In the data rows, zero lies at 4.5, halfway between 4 and 5.
Here are some numbered points:
[6 4 4 3 7 7 2 4 3 5 7 5 5 4 5 5 4 4 5 6 4 1 4 5 4 5 4 2 6 3 5 8 3 4 2 3 2 2 4 5 2 4 4 6 6 5 3 8 8 3 5 8 3 3 6 5 4 6 6 3 6 4 2 3 6 4 4 3 6 6 3 5 4 4 6 7 9] 0
[3 7 6 4 3 2 6 6 4 7 2 7 3 7 3 1 4 2 5 0 3 5 6 4 3 4 7 4 6 5 7 5 6 5 4 7 6 7 4 2 7 6 5 4 8 4 6 4 3 6 4 4 6 5 8 2 5 4 6 6 3 5 9 4 1 6 6 2 4 5 5 5 2 6 1 6 3] 1
[6 4 5 4 5 3 3 4 5 3 4 5 5 3 4 3 4 3 3 5 1 4 3 2 4 6 4 3 5 4 5 7 4 6 3 5 3 4 4 4 3 4 4 6 5 4 3 6 4 5 3 5 4 5 4 6 4 5 5 3 4 4 4 2 5 6 4 5 3 4 3 4 4 4 5 6 6] 2
[3 4 3 4 6 2 6 4 4 5 5 4 4 6 2 6 6 5 5 3 3 7 1 3 7 6 6 3 4 2 4 6 7 5 5 7 3 3 5 8 3 7 3 5 5 5 5 5 4 5 4 7 4 5 1 7 4 6 5 6 7 7 4 6 4 5 5 6 4 4 5 6 6 4 5 4 7] 3
[7 4 4 3 6 7 3 4 3 5 5 7 4 4 6 4 4 4 3 5 5 0 5 5 4 3 3 4 5 4 4 7 3 4 4 5 3 4 6 4 2 2 4 5 5 5 4 6 5 2 4 5 4 4 5 4 4 5 4 4 5 2 3 2 6 5 3 2 4 6 4 2 3 4 5 6 5] 4
[5 3 4 4 6 6 3 4 6 4 5 4 4 4 5 5 5 5 5 6 4 2 4 5 4 4 3 4 3 3 5 6 4 4 4 3 4 3 4 7 3 4 5 3 2 6 3 5 6 4 3 6 2 3 2 5 2 4 4 4 6 4 2 4 5 3 3 5 4 4 4 3 5 3 4 3 5] 5
[6 3 6 3 5 6 4 3 3 4 4 5 5 6 5 4 4 3 3 4 5 1 6 5 4 4 4 4 4 2 4 5 4 4 2 5 5 4 5 5 3 4 4 4 4 6 4 5 7 1 3 3 3 5 3 3 4 4 4 3 6 2 5 4 4 6 4 3 4 5 5 2 4 5 5 6 1] 6
[7 3 7 4 6 6 3 2 4 5 5 5 5 4 5 4 3 3 2 5 4 0 6 5 5 4 4 4 4 3 5 5 4 4 2 4 4 4 5 4 3 4 5 4 2 6 3 6 7 2 4 4 3 5 5 4 4 3 4 3 6 3 4 3 5 4 4 3 4 5 4 2 4 6 7 7 2] 7
[7 3 3 3 8 9 3 4 4 5 8 7 5 4 5 5 3 5 4 5 7 1 6 6 4 3 3 5 7 2 4 7 3 2 5 4 2 2 6 7 2 3 4 4 6 5 4 7 8 2 4 8 4 2 6 4 3 9 4 3 7 3 2 3 7 5 4 4 6 7 5 5 2 4 5 5 6] 8
[6 4 3 5 4 4 6 4 5 5 5 2 4 4 4 5 3 5 7 6 4 6 5 6 5 4 3 5 4 5 5 6 3 3 4 2 6 3 1 8 3 6 7 3 2 6 5 2 6 4 3 6 4 3 2 5 3 4 3 4 5 6 3 4 3 3 3 5 5 3 5 6 5 3 3 3 6] 9
[5 5 2 6 4 3 7 7 4 0 4 4 8 4 6 8 8 7 6 9 4 7 2 4 3 4 0 3 2 6 3 3 3 6 4 5 6 4 2 3 5 4 5 4 5 4 4 4 4 5 4 3 6 6 4 7 7 4 5 4 3 2 4 6 7 5 3 7 4 2 8 3 6 3 9 5 7] 10
[4 6 1 4 3 2 7 7 4 2 3 3 5 3 4 5 7 6 5 6 2 9 3 5 4 4 3 5 3 5 4 2 4 4 4 4 6 4 3 3 4 4 6 4 5 3 3 2 3 4 3 5 6 3 5 5 5 5 4 4 2 4 4 5 3 4 2 5 6 2 8 7 6 6 5 3 6] 11
[6 5 3 0 9 8 7 7 6 2 9 6 4 3 6 7 6 6 7 9 5 2 3 5 3 5 0 4 7 1 1 6 1 3 6 5 5 4 4 9 2 3 4 2 6 3 1 6 6 5 2 6 5 3 3 8 4 8 3 3 6 3 3 5 5 6 4 8 5 4 7 7 4 1 4 3 8] 12
[4 4 5 4 3 5 4 4 6 3 1 4 7 5 5 5 5 4 3 4 3 6 3 3 4 4 4 4 2 6 4 4 4 6 4 4 4 6 4 4 4 3 3 5 6 4 5 4 1 5 4 3 5 4 1 5 6 3 5 5 4 4 4 5 6 4 6 7 4 3 4 4 6 5 7 3 3] 13
[5 3 6 6 6 6 4 3 8 5 6 2 5 3 6 6 4 4 4 6 4 3 1 2 7 6 4 3 5 4 4 7 5 5 4 5 4 4 5 8 2 4 5 1 1 6 6 5 5 6 4 5 2 5 2 6 3 3 3 5 6 6 2 5 5 6 4 6 4 4 3 5 5 4 5 2 3] 14
[3 4 9 6 3 6 7 6 5 7 4 7 5 6 8 9 6 4 7 6 8 2 9 6 3 4 6 6 6 6 5 2 4 4 3 8 7 9 4 1 8 3 4 6 7 5 3 9 9 2 3 0 5 9 3 2 8 2 6 3 3 1 9 7 5 8 9 2 1 5 6 1 3 5 5 9 0] 15
[4 4 3 5 3 3 5 5 5 2 1 3 6 6 4 5 6 5 5 5 3 7 4 4 2 4 3 3 1 5 4 4 4 6 3 4 5 5 4 4 4 4 5 5 6 4 4 4 2 5 3 4 5 4 3 5 6 3 6 4 4 3 4 5 5 3 3 7 6 3 6 4 7 5 7 4 6] 16
[4 5 4 4 4 4 4 3 7 4 5 5 4 3 3 3 4 4 6 4 5 5 4 3 5 5 4 5 7 4 4 3 3 4 5 3 5 4 3 5 4 3 4 2 3 4 4 3 3 5 4 5 5 4 4 4 3 4 4 4 4 6 5 4 3 3 6 5 4 4 3 8 3 3 2 2 2] 17
[5 3 7 4 5 3 4 3 2 3 4 3 5 7 2 3 3 4 5 2 3 4 5 4 5 5 7 2 4 2 5 5 7 5 4 5 5 5 5 4 4 6 4 7 5 5 4 5 6 3 4 4 5 5 5 4 6 5 6 3 5 3 4 4 4 5 4 5 3 5 3 3 4 5 6 7 3] 18
[6 3 7 4 6 5 3 2 3 4 4 4 5 5 4 4 4 4 4 4 4 2 5 5 4 4 5 2 4 4 5 5 6 4 3 4 4 4 4 4 3 4 4 6 4 6 3 6 6 2 4 4 3 5 5 3 5 3 5 2 5 3 4 3 5 5 3 4 4 6 4 1 4 5 7 8 4] 19
[7 3 7 6 6 5 2 3 2 6 5 6 6 5 4 3 1 4 3 3 3 2 6 5 4 4 6 3 5 5 7 6 5 5 3 6 4 5 5 0 4 5 4 8 4 5 4 7 5 4 5 3 3 6 7 4 7 4 4 3 4 3 5 2 5 5 3 2 3 5 4 2 5 8 8 9 2] 20
[2 7 0 6 2 1 6 6 1 0 2 1 6 4 2 3 7 7 8 6 4 9 1 5 3 4 4 7 1 9 4 1 5 4 7 3 6 4 3 2 6 6 6 6 8 2 3 1 1 5 6 4 8 4 8 5 7 5 4 7 1 6 5 7 7 4 3 7 4 2 7 7 8 9 6 4 6] 21
[5 4 3 5 4 3 4 3 6 4 4 2 3 4 2 4 4 4 6 5 3 6 3 5 5 4 3 3 3 4 5 4 4 4 4 3 4 4 3 6 2 5 5 3 4 5 7 5 4 5 3 6 5 5 4 6 3 2 5 4 5 6 4 3 2 3 4 5 5 4 3 6 6 4 3 3 4] 22
[4 3 3 5 3 4 5 4 5 4 4 4 3 5 4 5 5 5 5 5 5 6 5 6 4 3 3 5 3 4 5 5 4 4 4 2 5 4 4 5 4 3 6 4 3 4 4 4 3 3 4 5 4 2 3 5 3 3 3 4 5 4 3 5 3 3 3 4 7 4 4 5 6 3 4 3 4] 23
[7 4 6 4 5 6 4 4 3 4 5 7 5 3 7 4 4 3 3 6 3 2 5 4 3 4 4 4 3 5 5 6 3 5 2 6 3 5 3 2 3 2 5 6 4 5 3 6 6 2 4 3 4 6 4 6 6 4 5 2 3 2 5 2 6 6 3 4 3 5 3 2 4 5 5 9 5] 24
[6 3 7 5 5 4 3 3 3 5 4 6 4 6 3 2 2 3 3 3 3 3 4 3 5 4 5 2 5 4 6 6 5 5 3 5 5 6 5 4 4 4 4 6 5 5 4 6 4 3 4 4 4 6 5 4 5 4 5 4 5 4 5 3 4 4 4 3 3 4 4 3 4 5 5 7 2] 25
[6 2 8 1 8 6 3 7 3 5 8 4 7 3 4 4 4 3 3 5 4 0 8 5 4 6 7 3 6 2 3 7 5 3 1 9 4 4 4 4 4 5 2 5 8 6 2 8 9 1 4 5 5 6 8 5 4 7 6 2 5 3 7 1 3 8 3 3 9 8 3 6 5 6 8 9 5] 26
[6 4 4 4 6 7 3 4 2 5 4 5 4 5 6 6 5 5 3 5 4 1 5 6 3 3 5 4 2 6 5 5 4 4 2 3 3 3 5 3 4 4 6 7 5 6 4 7 7 2 5 6 2 4 5 4 5 3 6 3 4 2 3 2 5 4 2 4 4 6 4 2 5 4 6 8 7] 27
[3 4 4 7 1 8 3 5 3 7 3 3 1 5 4 7 5 6 4 2 9 7 5 7 7 4 7 9 3 8 5 6 7 6 8 0 5 5 7 3 7 3 5 7 5 4 6 2 1 4 9 3 3 3 5 2 3 3 3 9 4 9 2 8 4 1 6 4 9 8 4 5 6 6 3 1 0] 28
[1 5 5 5 5 0 5 3 4 8 3 6 3 6 1 4 2 4 4 0 3 8 4 2 7 8 8 7 7 1 4 2 9 6 8 7 4 2 9 5 7 7 3 7 5 3 5 5 6 8 5 6 7 9 4 9 4 6 8 3 6 7 8 3 4 4 8 5 4 4 3 8 4 5 4 4 5] 29
[5 4 3 4 6 6 6 5 5 3 5 3 4 5 5 6 5 4 2 4 4 4 3 2 6 5 6 4 6 3 3 4 6 5 5 5 3 4 7 5 2 4 3 5 5 4 6 6 3 5 4 5 3 3 2 6 4 5 5 6 6 4 3 5 4 5 4 5 2 5 3 4 5 6 5 3 5] 30
[8 3 4 5 5 7 3 6 1 5 3 8 4 5 6 3 3 4 4 5 5 2 6 5 3 2 6 3 4 7 7 4 4 4 3 8 4 6 7 0 3 4 4 7 6 4 8 6 6 2 4 2 4 6 6 3 9 4 5 3 3 0 5 5 4 8 4 2 4 6 6 0 7 6 6 9 5] 31
[6 4 5 4 3 5 4 5 3 4 2 7 5 6 5 4 4 3 3 5 5 3 3 2 3 3 6 3 5 5 5 5 4 4 4 8 6 6 6 2 4 3 3 4 6 4 7 5 5 4 4 1 4 6 3 4 7 6 4 3 4 2 6 5 4 6 7 4 3 4 5 1 6 5 6 5 3] 32
[6 4 8 5 8 4 2 4 5 5 6 4 5 3 5 6 3 2 2 5 2 2 3 2 6 7 6 5 6 4 6 7 6 6 4 5 3 4 6 4 3 5 5 7 4 5 4 7 6 4 4 5 3 7 6 5 5 5 5 4 5 4 3 2 6 7 3 4 4 5 3 3 5 6 8 8 5] 33
[8 6 5 2 9 5 0 6 1 6 5 6 3 4 5 7 4 5 0 4 3 0 6 4 4 4 9 5 5 9 4 8 5 7 4 7 3 4 7 2 4 4 1 9 9 4 9 9 6 3 5 5 4 4 9 4 7 6 6 5 3 2 4 3 7 6 2 3 4 8 4 3 8 9 9 8 6] 34
[5 3 5 5 6 4 4 3 7 6 6 4 3 4 3 4 3 3 6 5 4 4 2 3 6 6 5 2 5 3 5 5 5 5 5 4 3 4 5 8 1 4 4 3 3 5 6 6 5 5 3 7 3 5 4 6 3 4 4 4 7 6 2 4 5 4 5 4 4 4 3 5 5 3 3 3 5] 35
[5 3 4 4 6 4 5 4 6 5 6 3 4 4 4 5 4 4 6 5 5 3 3 4 6 5 2 2 5 3 4 6 4 4 4 4 3 3 4 9 1 5 4 1 3 6 4 5 6 5 3 6 3 3 1 6 3 4 4 4 7 5 2 5 5 4 5 6 5 4 4 5 5 3 4 3 6] 36
[4 3 3 4 4 4 4 3 5 4 4 3 2 6 3 6 5 5 5 4 4 4 3 5 4 3 3 2 3 3 4 6 5 4 5 4 4 4 5 7 4 6 5 4 4 5 4 5 5 4 4 6 3 3 2 6 2 3 5 5 6 4 3 4 4 2 3 5 6 5 5 4 6 3 5 4 5] 37
[4 3 3 4 3 5 5 5 4 3 4 3 2 5 3 5 5 5 5 5 5 5 4 6 4 3 3 3 3 4 4 5 4 4 5 2 5 4 4 5 4 4 5 4 4 4 3 4 4 3 4 6 4 2 3 5 3 3 4 4 5 4 2 4 3 3 3 5 7 5 5 5 6 3 4 4 4] 38
[2 5 7 7 3 3 5 6 5 5 4 5 5 6 5 3 6 3 5 3 6 4 6 4 5 6 5 7 6 4 4 1 7 5 4 6 7 6 6 1 9 5 2 5 6 4 6 6 5 6 5 1 7 6 4 5 7 4 6 3 3 5 9 6 5 5 8 3 2 5 5 4 3 3 4 4 1] 39
[5 4 6 4 5 5 4 4 6 4 3 3 7 5 5 6 6 4 2 4 3 5 3 1 5 6 6 4 3 4 4 5 6 8 6 7 4 5 5 5 3 4 4 6 5 5 5 6 3 5 4 4 4 6 2 7 6 4 6 5 5 4 4 4 7 6 4 7 2 4 4 4 6 6 6 3 5] 40
[7 4 4 3 6 8 2 5 4 6 5 7 4 4 7 5 5 4 2 6 4 0 5 5 3 3 4 6 4 6 5 6 3 4 3 4 3 4 5 4 4 2 5 4 4 6 4 6 6 3 4 5 4 4 4 5 4 4 4 4 5 2 3 3 6 4 4 3 3 5 4 2 4 4 5 6 5] 41
[5 7 5 5 5 4 4 5 6 6 6 8 5 7 2 0 2 3 3 2 6 4 7 3 5 4 5 2 9 3 6 5 4 6 4 7 4 6 5 3 5 5 4 3 3 4 5 4 3 5 4 5 5 5 7 3 4 6 5 5 4 6 6 2 3 7 6 2 4 5 3 6 2 6 3 5 2] 42
[6 4 6 5 6 7 5 3 5 5 5 6 5 5 4 3 2 2 1 2 4 3 3 0 6 5 8 4 7 4 4 7 5 6 4 5 6 6 8 5 3 4 2 5 4 4 5 7 1 5 4 4 4 5 6 4 5 6 4 5 5 5 4 2 5 6 5 3 1 4 4 4 5 7 4 3 1] 43
New points follow, each followed by the numbers of its two nearest points above by angle, nearest first.
[7 4 8 4 7 6 3 3 5 5 6 7 7 5 5 2 1 2 2 5 3 2 6 4 5 5 4 3 7 2 6 7 4 4 2 7 3 6 4 2 5 5 3 5 3 5 3 6 6 3 5 3 5 7 7 5 6 6 4 4 3 4 7 1 4 6 3 1 4 5 2 4 4 8 7 9 3] 20 25
[5 3 6 4 5 6 4 4 5 7 6 7 4 6 5 3 1 3 4 4 6 1 8 6 4 2 3 5 6 3 5 6 2 3 7 4 4 4 5 6 3 3 5 3 3 6 4 4 5 1 3 7 3 3 5 3 2 7 6 4 6 4 4 2 4 6 5 3 6 6 5 3 2 4 1 5 4] 8 4
[1 5 6 6 4 5 4 5 6 5 5 4 6 4 8 4 2 4 2 3 7 4 3 2 7 7 6 8 7 2 2 1 9 5 9 5 7 5 9 4 9 4 0 6 3 4 7 4 5 6 8 1 6 6 3 4 4 5 5 4 5 8 8 5 6 1 7 3 2 4 5 5 4 2 4 1 0] 39 29
[3 4 3 5 3 6 4 4 6 4 3 3 5 4 4 4 6 4 3 4 3 7 2 3 5 5 4 5 4 6 4 4 4 6 4 4 4 6 4 3 3 4 3 3 5 4 5 3 1 6 4 3 5 4 3 5 5 3 3 5 3 5 4 5 4 4 6 6 4 3 3 5 6 6 5 2 1] 13 16
[7 4 5 6 5 5 3 4 2 3 3 5 4 6 5 5 5 4 4 5 4 3 6 5 2 4 5 3 2 7 6 6 5 6 4 5 4 5 4 0 4 4 5 9 6 4 6 6 5 4 4 3 4 6 5 4 9 3 7 4 3 1 4 4 8 5 3 6 3 5 3 0 6 6 6 9 6] 31 24
[6 4 5 5 5 5 3 3 4 4 3 5 5 5 4 4 4 3 2 3 3 4 4 2 4 4 7 4 4 6 5 6 5 6 5 4 5 6 6 3 3 4 3 7 6 5 6 6 2 5 4 4 4 5 5 4 7 4 5 5 5 3 3 4 5 5 5 5 3 5 4 2 5 7 5 4 3] 43 25
[2 7 6 4 5 4 5 5 8 6 6 5 2 2 2 2 5 4 6 3 6 7 5 4 5 5 6 7 8 5 3 3 3 4 8 4 6 5 4 5 5 4 5 1 5 2 3 2 2 5 5 5 6 3 7 3 4 6 5 5 3 8 6 6 3 3 7 5 5 6 2 9 2 4 0 1 5] 17 42
[4 5 2 6 2 3 6 6 3 1 2 3 7 4 3 4 6 5 6 6 3 9 3 3 3 5 4 6 2 7 4 3 4 6 5 5 5 6 4 3 5 4 5 5 7 3 5 2 1 6 4 3 7 4 5 5 7 5 5 6 2 5 5 6 7 4 4 8 5 2 7 5 6 8 8 3 6] 21 16
[4 3 4 5 4 3 3 3 5 4 3 3 4 7 4 7 5 5 4 4 4 5 3 5 5 4 3 2 4 3 5 9 6 4 4 5 4 4 5 7 3 7 7 4 4 6 5 5 5 4 5 5 4 5 1 8 4 1 5 5 7 4 5 5 5 3 3 6 4 4 5 4 7 3 6 4 4] 37 3
[3 4 3 6 2 3 5 4 2 4 3 3 3 5 4 5 5 7 6 4 7 6 6 8 4 3 4 6 2 7 4 6 6 3 6 2 6 3 4 6 6 8 7 7 5 6 3 1 4 5 7 5 3 2 4 3 2 4 2 7 6 5 4 7 4 2 3 5 5 5 5 4 4 3 4 3 4] 28 23
[2 5 2 5 3 6 4 5 4 2 2 2 7 4 5 5 5 6 5 4 5 9 1 3 5 4 3 7 3 7 3 3 6 5 6 3 5 5 4 3 5 3 3 4 6 3 4 2 1 6 7 2 5 4 4 4 6 4 2 7 3 7 4 6 6 4 6 6 2 3 5 5 8 7 6 2 2] 21 13
[6 3 6 5 4 4 4 3 7 5 3 3 5 4 5 6 4 4 5 6 3 4 3 4 5 5 3 4 4 4 6 7 3 5 3 3 4 5 3 7 3 3 5 2 4 6 5 3 4 4 3 5 3 5 2 5 3 1 3 4 5 4 3 3 4 4 5 5 3 3 3 5 6 4 4 4 3] 14 5
[3 5 5 3 5 4 7 7 4 3 4 5 1 6 2 6 2 4 3 1 7 5 3 2 7 5 9 6 8 1 2 2 9 5 7 4 5 3 9 5 4 5 1 5 7 2 9 6 3 6 7 6 5 4 5 6 4 8 6 6 6 7 5 5 4 3 7 4 2 7 5 6 3 7 2 3 5] 29 30
[6 3 5 6 3 3 5 4 6 5 3 2 4 4 5 6 4 6 6 6 4 5 5 7 5 4 4 6 4 5 6 8 4 4 5 3 5 4 3 8 3 5 6 4 3 6 5 3 5 5 4 5 3 4 1 5 2 4 3 4 6 5 3 5 4 2 3 5 3 3 6 5 5 4 3 3 4] 9 5
[3 5 1 5 2 6 4 6 3 3 3 3 5 4 6 6 6 8 4 7 6 7 3 6 6 2 3 7 2 7 3 4 5 4 6 2 6 4 4 4 7 4 5 6 5 4 5 1 3 6 7 3 4 3 5 5 4 2 1 8 3 6 2 8 3 3 5 5 5 5 6 4 7 4 5 2 3] 28 21
[6 4 3 3 6 4 5 5 6 5 6 4 4 4 3 4 4 4 6 6 4 4 3 4 5 6 1 2 6 3 4 5 3 4 3 4 4 3 3 7 2 4 4 2 4 5 4 5 5 5 3 6 4 3 2 6 4 5 4 3 5 5 3 4 4 4 5 6 5 3 4 6 5 3 3 3 7] 36 12
[7 3 5 5 5 6 3 5 1 5 3 8 4 6 5 3 3 4 4 4 5 2 6 5 3 2 6 3 4 6 7 4 4 4 3 8 4 6 7 0 3 4 3 7 5 4 7 6 6 2 4 2 4 6 6 3 9 4 5 3 3 0 5 5 4 8 4 2 4 5 5 0 7 7 6 8 4] 31 20
[2 5 4 5 4 6 4 3 5 4 3 4 5 5 6 6 3 4 2 2 5 5 2 2 6 6 5 7 6 3 3 3 8 5 7 4 6 3 8 4 7 4 1 5 3 4 7 3 4 6 8 3 5 6 2 5 4 4 4 6 6 7 7 5 5 2 6 4 2 5 4 5 4 3 4 2 2] 29 39
[3 7 4 6 4 4 4 5 7 5 7 3 2 3 1 3 5 4 6 4 7 9 4 4 6 6 5 5 7 6 4 1 3 6 6 3 5 4 3 4 3 4 5 1 4 3 5 3 1 5 4 5 5 3 6 3 4 5 3 5 3 8 4 6 3 4 5 5 6 5 3 9 4 5 1 2 3] 17 22
[5 5 2 3 4 5 5 6 5 3 4 7 6 3 5 6 5 5 3 7 3 4 3 3 2 4 2 3 4 6 4 6 2 6 5 7 4 5 5 4 4 1 4 4 6 3 5 4 4 4 3 3 5 4 4 6 5 5 5 4 3 2 4 4 4 5 4 5 4 3 4 2 5 4 6 3 8] 10 32
[4 6 6 4 3 7 7 4 6 6 6 8 5 7 6 6 4 2 5 4 4 3 9 6 4 4 4 5 6 2 6 3 3 5 2 7 3 7 2 2 6 4 6 3 2 5 2 6 7 3 4 1 5 7 5 3 5 4 4 5 3 3 8 4 2 9 4 2 3 4 3 4 1 6 3 9 1] 15 42
[1 5 3 8 1 4 5 4 2 3 3 4 5 4 4 3 7 6 7 5 6 9 5 6 5 3 6 7 3 7 6 0 6 4 6 3 6 4 3 2 6 5 6 7 6 2 5 0 3 5 8 3 7 3 7 2 6 3 3 7 2 7 6 8 4 4 4 4 6 4 5 6 5 5 5 3 7] 21 28
[4 3 7 6 3 6 3 3 6 9 2 7 1 5 4 3 5 4 4 4 5 3 5 7 3 2 7 8 1 9 6 5 3 4 8 3 5 7 7 3 4 3 7 3 7 6 7 4 1 4 4 7 2 4 6 3 4 3 5 4 4 4 4 4 4 3 8 2 9 6 8 3 5 5 2 3 2] 28 1
[3 4 5 3 3 5 5 4 5 5 5 6 3 5 5 4 4 5 4 4 5 3 6 5 3 4 4 5 6 3 4 2 4 3 7 4 4 4 4 5 5 2 5 4 3 4 4 3 5 4 5 5 5 3 3 3 2 5 5 3 5 3 6 4 3 5 5 3 5 5 4 5 3 2 3 3 5] 17 23
[3 7 3 5 0 6 3 6 0 4 2 3 3 6 7 6 7 9 6 6 9 6 5 8 9 1 5 9 0 9 3 4 8 4 9 1 7 4 6 6 9 6 5 9 8 4 9 0 4 6 9 3 2 2 7 2 3 2 2 9 4 9 4 9 4 3 6 4 6 8 6 1 7 5 4 2 4] 28 21
[2 5 5 7 3 4 3 3 5 5 3 4 4 6 5 3 4 3 4 1 6 5 7 5 7 5 6 6 6 4 5 4 6 6 4 2 5 4 4 2 9 5 3 6 3 5 4 3 5 6 7 2 5 7 4 5 5 3 4 5 5 5 7 5 3 2 6 3 2 5 4 6 2 4 2 3 0] 39 28
[3 5 2 6 2 1 4 4 3 3 4 3 4 3 2 3 6 7 6 3 7 8 4 8 4 4 4 4 2 7 5 4 5 3 6 3 5 3 2 7 5 9 7 6 5 6 5 1 2 6 7 6 4 4 5 4 4 3 2 8 6 7 4 9 3 3 4 6 3 4 5 6 3 4 4 3 6] 21 9
[4 6 3 6 5 4 4 5 8 5 6 2 3 2 1 4 3 5 7 4 5 8 4 4 7 7 5 6 6 6 4 3 4 5 6 2 6 4 2 7 5 5 4 1 3 4 5 2 3 7 5 5 5 4 5 4 4 6 2 7 4 9 3 9 4 5 6 7 4 5 3 9 3 4 3 1 4] 17 9
[5 2 9 3 7 5 4 7 5 6 6 5 7 6 2 2 1 3 2 3 6 0 9 5 5 6 7 4 8 1 3 5 6 6 2 8 6 6 5 5 5 6 1 2 5 6 3 7 8 0 4 3 4 6 7 2 4 7 5 4 6 3 8 2 3 8 4 2 7 7 5 4 4 7 6 8 0] 26 6
[3 8 7 4 4 3 5 5 8 6 6 6 2 3 3 0 5 4 7 2 6 6 6 5 4 5 7 7 8 5 4 3 2 4 8 4 5 6 3 4 6 4 5 2 3 3 4 3 3 6 4 6 6 4 7 2 3 6 7 5 3 7 8 3 2 4 8 4 4 6 2 9 2 3 0 2 5] 17 42
[3 6 2 4 4 1 7 7 4 3 5 3 4 2 5 4 6 7 6 7 5 9 4 6 3 3 4 6 2 7 3 2 3 2 7 3 7 5 2 5 4 5 8 5 5 3 1 2 4 5 5 5 6 4 7 5 4 5 2 6 3 5 4 7 3 5 3 5 4 3 7 6 4 4 3 4 7] 11 21
[6 6 2 3 5 6 5 7 4 2 5 7 4 4 6 5 7 6 2 9 5 2 3 6 5 3 2 3 4 4 3 4 4 5 6 5 4 4 6 6 5 2 3 4 6 3 7 4 5 4 4 3 4 3 4 6 4 6 4 5 5 2 3 4 4 6 3 5 5 4 5 1 5 3 6 3 8] 12 10
[3 5 4 6 3 2 4 4 3 4 4 3 5 5 4 5 6 6 5 4 5 7 3 6 6 4 3 3 3 5 5 7 6 4 5 5 5 3 3 8 4 8 5 5 4 6 5 1 4 6 6 5 4 5 2 4 3 2 3 7 6 6 4 8 4 4 4 6 3 4 5 5 4 4 4 3 5] 3 9
[3 4 5 5 5 4 5 3 5 5 5 4 6 4 7 4 4 4 2 4 5 5 3 2 6 7 4 6 7 2 3 2 7 4 6 6 5 4 8 3 8 4 1 4 2 4 6 5 4 6 6 2 6 5 1 6 5 5 5 4 5 5 7 5 6 3 5 5 2 4 3 5 4 2 5 2 2] 39 29
[2 5 6 6 4 3 4 2 6 6 4 4 6 4 6 3 3 4 4 3 4 5 5 4 5 7 6 6 5 3 4 3 6 4 6 4 5 5 4 3 7 4 4 4 3 4 2 4 6 5 6 2 6 6 2 5 4 3 5 3 5 4 7 4 6 2 4 4 2 2 4 6 3 3 4 3 2] 39 29
[3 4 5 4 4 6 3 4 5 5 4 5 2 4 4 5 4 5 4 3 8 4 4 4 5 3 4 6 5 4 3 2 6 4 8 2 5 3 6 6 4 3 3 5 4 4 5 3 3 4 7 5 4 1 4 2 3 4 4 7 5 6 3 6 4 3 5 5 5 7 4 5 3 3 3 2 4] 28 17
[5 4 5 4 5 3 4 4 6 5 4 3 5 6 5 6 5 4 4 5 3 4 3 3 5 5 3 2 3 2 5 6 5 5 4 6 3 4 4 7 2 5 6 5 3 6 5 5 5 5 4 5 3 5 1 7 4 3 5 4 6 4 4 4 5 4 3 6 3 4 4 4 6 3 5 4 6] 36 37
[4 5 6 2 4 5 6 7 3 6 6 8 3 7 5 4 4 2 4 5 5 2 8 5 3 4 4 3 7 4 5 4 4 4 4 9 6 7 4 3 7 4 3 4 5 4 5 6 8 3 3 3 5 6 6 2 4 6 7 3 4 3 9 4 1 9 5 2 3 6 5 2 1 4 2 7 4] 15 1
[1 6 2 5 3 4 5 4 5 3 5 4 6 2 6 3 5 7 6 6 6 8 4 4 6 3 5 7 3 7 3 2 5 3 6 3 6 6 4 4 7 3 5 6 5 3 4 3 3 6 8 3 6 4 6 3 5 5 3 7 2 7 5 7 5 3 5 4 2 3 5 6 5 3 4 1 5] 21 11
[3 6 2 5 2 7 4 6 5 4 1 3 6 3 3 4 7 4 4 3 2 9 2 2 5 5 6 8 4 8 3 2 5 6 6 5 5 7 5 1 4 4 3 3 6 2 5 3 0 7 5 2 6 4 4 4 6 5 3 7 2 8 5 6 5 5 6 5 4 3 4 7 7 9 5 2 2] 21 13
[2 6 3 3 5 1 4 7 3 2 7 5 3 4 3 3 8 8 4 7 8 7 4 7 6 3 2 4 2 6 2 3 5 2 9 2 5 3 6 8 4 8 7 8 7 3 5 1 5 6 6 7 4 2 8 5 5 6 3 8 6 5 2 9 4 5 4 7 3 5 7 5 3 3 1 4 9] 21 11
[3 8 4 6 5 4 4 5 9 6 8 4 3 3 1 3 5 3 6 4 7 8 4 3 7 7 5 5 9 5 4 2 3 6 6 4 5 4 4 4 3 5 5 0 4 2 6 4 2 6 4 6 6 4 7 4 4 6 4 4 3 8 5 6 3 4 6 5 5 5 3 9 3 6 1 2 2] 17 42
[4 5 6 2 5 3 6 8 6 5 7 8 4 6 3 2 3 1 1 4 5 2 6 2 5 6 7 4 9 1 3 5 4 5 4 9 6 7 8 4 8 5 0 2 5 3 5 8 7 4 3 2 5 6 6 3 5 9 8 3 4 4 9 3 2 8 6 3 4 7 5 4 3 5 2 6 1] 42 39
[5 4 4 3 6 4 5 4 6 4 5 3 5 3 5 5 5 4 5 5 4 4 2 3 5 6 2 2 5 2 4 5 4 4 4 4 4 3 4 8 2 4 3 1 4 5 3 4 5 6 3 6 3 3 1 5 3 5 4 4 6 5 2 5 4 4 4 7 5 4 5 5 5 3 4 2 6] 36 5
[3 5 3 7 2 5 4 4 4 5 2 2 4 5 6 6 5 7 6 4 7 5 6 8 5 2 5 8 4 7 5 8 5 4 5 2 6 4 4 6 6 6 6 7 5 7 4 1 4 6 7 4 2 4 3 3 2 3 1 8 6 5 3 8 5 2 5 5 4 5 4 4 4 4 4 2 2] 28 23
[5 3 3 3 6 4 5 5 5 5 6 4 3 4 3 5 5 5 6 5 5 4 3 4 5 5 2 1 5 2 3 5 5 3 4 4 4 2 4 9 1 6 4 2 4 5 4 4 6 5 3 7 3 2 2 5 3 5 4 4 7 5 2 5 4 4 4 6 5 4 6 6 5 2 3 3 7] 36 35
[3 5 6 4 4 5 4 3 6 5 3 4 6 5 4 2 4 3 2 2 4 5 3 2 6 7 5 5 7 3 4 3 6 5 5 5 5 5 6 3 7 6 1 3 4 4 4 5 3 6 5 3 6 6 4 5 5 5 5 3 4 5 6 4 4 4 6 4 2 4 3 6 4 5 3 2 1] 39 29
[4 4 3 5 3 4 5 5 4 2 3 2 5 4 4 5 5 5 4 4 3 8 2 4 5 4 3 5 3 5 4 5 5 4 4 3 5 4 3 5 4 4 4 3 4 4 4 3 3 5 5 4 5 4 3 5 4 4 3 6 4 5 3 5 5 4 3 5 4 3 5 6 5 4 5 3 4] 11 21
